One turn moves every row onto another: examples first, then more rows asked:
J_466: [  1   1  -5  -3 -15 -12  14   0  -5   5 -24   3  11  -5   0  11  -6  -2
  -2   6   9]
J_439: [ -2  -6   5  11 -12  -3   5 -16   7 -11  -2   6 -12  -1  -9 -22   1   3
  -4  -5  -6]
J_245: [-18  13  -3   0   9  -8  -4  -2  10   9  16  -3   8  -3  -1  14  -5   7
  -7  -1  11]
J_151: [ 16  -7   8   9 -22   3  -2  -1   2   3  -6  17 -12  -1   0  -4  10  -3
 -10   6   5]
J_922: [ -4 -11  -8   3 -11 -19  10   2  -1  -1 -16   7  14 -14   0  12  -1  -9
  -1   9  11]
J_574: [  7  -8  13   6 -20  -1  -3   7   7 -10  -2  16  -4  -4  -2  -9  15  -2
   3  -1  12]
J_46: [-15  12   6  -3   6 -16   7  -2   6   3  17  -1   8  -1  -3  16  -5  -3
   5  -3   7]
J_231: [-11   7  -4   3   2 -14  -5   5   4  10  15  -1   4   2   2  17 -14  15
   4 -10   7]
J_445: [  1  -4   0   8 -11  -2   6 -12   6 -13  -3   5 -12   1  -5 -24  -2   0
  -8  -3  -3]
J_413: [-9 10  9 -7 -1 -9  3  9  1  5 11 -5  3  2  1 20 -7  8 12 -9  8]
J_726: [-14 -18 -13  -5  -8  -8   2  -2  -2  -7 -19 -11   4 -14  -2   0  -8   7
  -3   5   0]
J_903: [-19   4   1  -2   3 -11  -1  -9   5   3  22  -2   6 -11  -5  16  -3  -6
  -4   5  -5]
J_639: [ -4  -5  -9 -10 -12  -5  10  -4  -5   0 -26 -11   5  -6  -1   4 -10   9
  -4   4   3]
J_783: [ -4   5  -2  -4 -10 -13  -9   5   0   7  16   2   2  -8   5  19 -16  14
   9  -8  -4]
J_892: [-15  12   0  -9  -2  -2 -10  -6   8   4  18  -4  10 -13  -2  16  -5  -1
  -9   4   2]
J_134: [  7  -4   5  11 -15   5   1 -15   4   2  -9  10 -15   6  -9 -11   7   4
 -12   0  -7]
J_127: [ -8   0   7 -11  -5  -3  -7   8  -3   8  11  -9  -5  -5   1  23  -6  14
   6  -4  -5]
J_939: [-14  -3   2  -7  -4  -4  -9  -4  -1   6  18  -7  -2 -12  -2  21  -3   4
  -2   4 -14]
J_72: [ -8   8   0 -12 -12  -5 -13  -1   3   3  18  -2   6 -18   3  17 -11   5
   0   0  -9]
J_692: [-14 -21 -13   2  -9 -17   2   0   0  -7 -12  -1   9 -19  -1   4  -2  -3
  -2   9   6]
J_367: [ 11  -2   1   9 -16   4   5 -14   1   1  -7  11 -15   4  -6 -12   2  -1
 -14   3  -5]
J_728: [ -1  -8  10   9 -15  -7   2  -2  10 -18   1  11  -5  -6  -5 -22   6  -1
   4  -7   6]
J_212: [ 10 -11  11  10 -19  -2  -3  11   7  -8  -2  15  -8  -6   2 -11  12  -2
  -2   1  14]
J_203: [ -1  -8   5  11 -13  -5   1   3   9 -19   1   8  -8  -5  -2 -24   3  -1
   1  -3   9]
J_464: [ 12  -5  11   6 -20   6  -4  -1   3   2  -9  15 -10   2  -4  -2  16   1
  -8   2   5]

J_445 -> J_151
J_413 -> J_903
And these:
J_892 -> J_783
J_464 -> J_728
J_922 -> J_726

One turn moves every row onto another: examples first, then more rows asked:
J_36: [ -5  -7 -20  -5 -10  16  19 -22 -15 -11   5  -6  18  16]
J_409: [-17 -26  -8   1   2  14  -2 -22 -13 -30  -7   4  17  14]
J_11: [-10 -21  -7   5  -3  10  -4 -24 -24 -24  -5   4  21  14]
J_148: [-13  -3 -23   7  -1  -1  -2  -5  -4 -17  16 -10   6   5]
J_535: [ -8  10  -2  -3   0  15  18 -24 -14 -23   8   4  12   4]
J_776: [ -5 -34 -15   1  -6   6   7 -15 -14  -9   4  -1  23   4]
J_476: [-22  -4   1   6   1  14  -1 -22 -18 -28  -5  12  21   1]
J_410: [-24   4 -28   7  -5   1  -1  -5  -3 -18  11  -9   8   7]
J_627: [ -4   4 -13  -3  -5  15  12 -26 -21 -21   4  -2  10  19]
J_557: [-16  -6 -16  21  -1  20   4  -7   1  -7 -21  -9  19   4]
J_407: [-34   1  -9   4  -1  18  10 -13  -3 -15  -9   9  26  -4]
J_652: [-23 -13  -2  29   5  22   3 -21  -6 -22  -6   0  20   3]
J_436: [ -3  -8 -12  27  -8   3  25 -12 -18 -19  -8  -2  26   4]
J_316: [ -9  -9 -12   2  17   3   2  -4  -3 -20   0  -5  -4   3]
J_188: [ -5 -19  -9   3   7   1  11  -5  -6  -9  11  -1  11 -10]
J_823: [-14 -32 -10  23  -3   1  15 -14  -7 -24  -2   0  17   4]
J_408: [-10  -3 -22  -3 -11  17  22 -22 -14  -9   7  -5  15  18]
J_443: [ -6  -7  -9  29  -5   5  23 -16 -19 -23  -3   1  23   8]
J_863: [ -8 -22  -9  20  -1  -4  17  -5  -2 -23  -7  -1  12  -5]
J_479: [ -4   9  -6  -4   4  14  17 -22 -12 -19  10   1   9   3]
J_4: [-11  -5  -6  33   0  11  22 -18 -17 -19   2   1  23   4]
J_388: [-23  -7  -6  24   5  23   2 -15   2 -13 -12  -5  23  -2]
J_873: [ -7   0 -12  11  13  -2   4  -4 -11 -15   5   0  -3   2]
J_562: [-11 -14 -12  -3 -11  12 -11 -19 -10 -27   5  -4  28   2]
J_764: [ -7  -2 -12  31   1  18  16 -17 -14  -6  -3  -7  28   7]
J_862: [  2  -3 -11  23  -6   5  23  -8 -14 -14 -11  -4  26  -1]
J_681: [-30   6 -24   3 -11   8   2  -7  -2 -23   4  -4  17   4]
J_20: [ -7  -4 -19  22  -1   8   1  -3  -5 -15 -24 -10   8   7]
J_715: [-28   5 -17   0 -12  11  -2 -13  -4 -28  -1   1  24   3]
J_688: [-12   2 -12  -9  -5  19  26 -19  -5 -12   9   0  19   2]
J_572: [-18 -25  -7  28   0  11   5 -21 -11 -25  -3   0  17  12]
J_868: [-20  -4 -11  -2 -12  13  -8 -18  -8 -30   1   0  29   3]
J_289: [-35  -6 -12   0   6  20   7 -12   2 -20 -10   3  18   2]
J_112: [-13  -5  -7  34   1  17  20 -17 -12 -11   3  -5  27   4]
J_766: [ -5 -14 -14   4  -2   3  -6  -9  -5 -19  19  -9  11   1]
J_398: [-31  -3 -27   7  -7  13  11  -6  -7  -6 -10  -2  19  10]
J_780: [  3   4 -10  24  -1  12  16  -9 -13 -12 -12  -6  23   0]
J_501: [-20  -7 -24   4  11   8   1  -5  -7 -18  -8  -9  -2  15]
J_23: [ -7 -26 -11  -2  10   4   9  -6   2 -16   3  -3   9  -2]
J_551: [ -4 -18 -11  -2  -6   7  -8 -15  -6 -19  16  -7  22   1]
J_633: [-31  -9 -28   2   2  15   6  -7   1 -13 -11  -5  12  13]
J_240: [-18   2 -25  12   3   4   2  -5 -16 -12  -6  -5   2  17]
J_208: [ -6   5 -15   1  -2  15  13 -24 -21 -19   6  -2   7  21]
J_556: [-11 -34 -13  -4   3   9   5 -14  -7 -20  -2  -3  17   9]
J_402: [ -1   2 -10  29   0  16  11 -13 -16  -8 -11  -7  24   7]
J_326: [-27  -9  -2   2   8  18   0 -20  -7 -30 -10   7  16   5]
J_131: [ -3  -8 -12  18   2  -3   8  -2  -5 -23 -16  -4   6  -2]
J_859: [ -7  -2 -13  -6  -4  16  24 -18  -6  -9  11  -2  18   1]

J_188 -> J_398
J_388 -> J_823
J_479 -> J_688
And these:
J_862 -> J_764
J_409 -> J_316
J_148 -> J_715

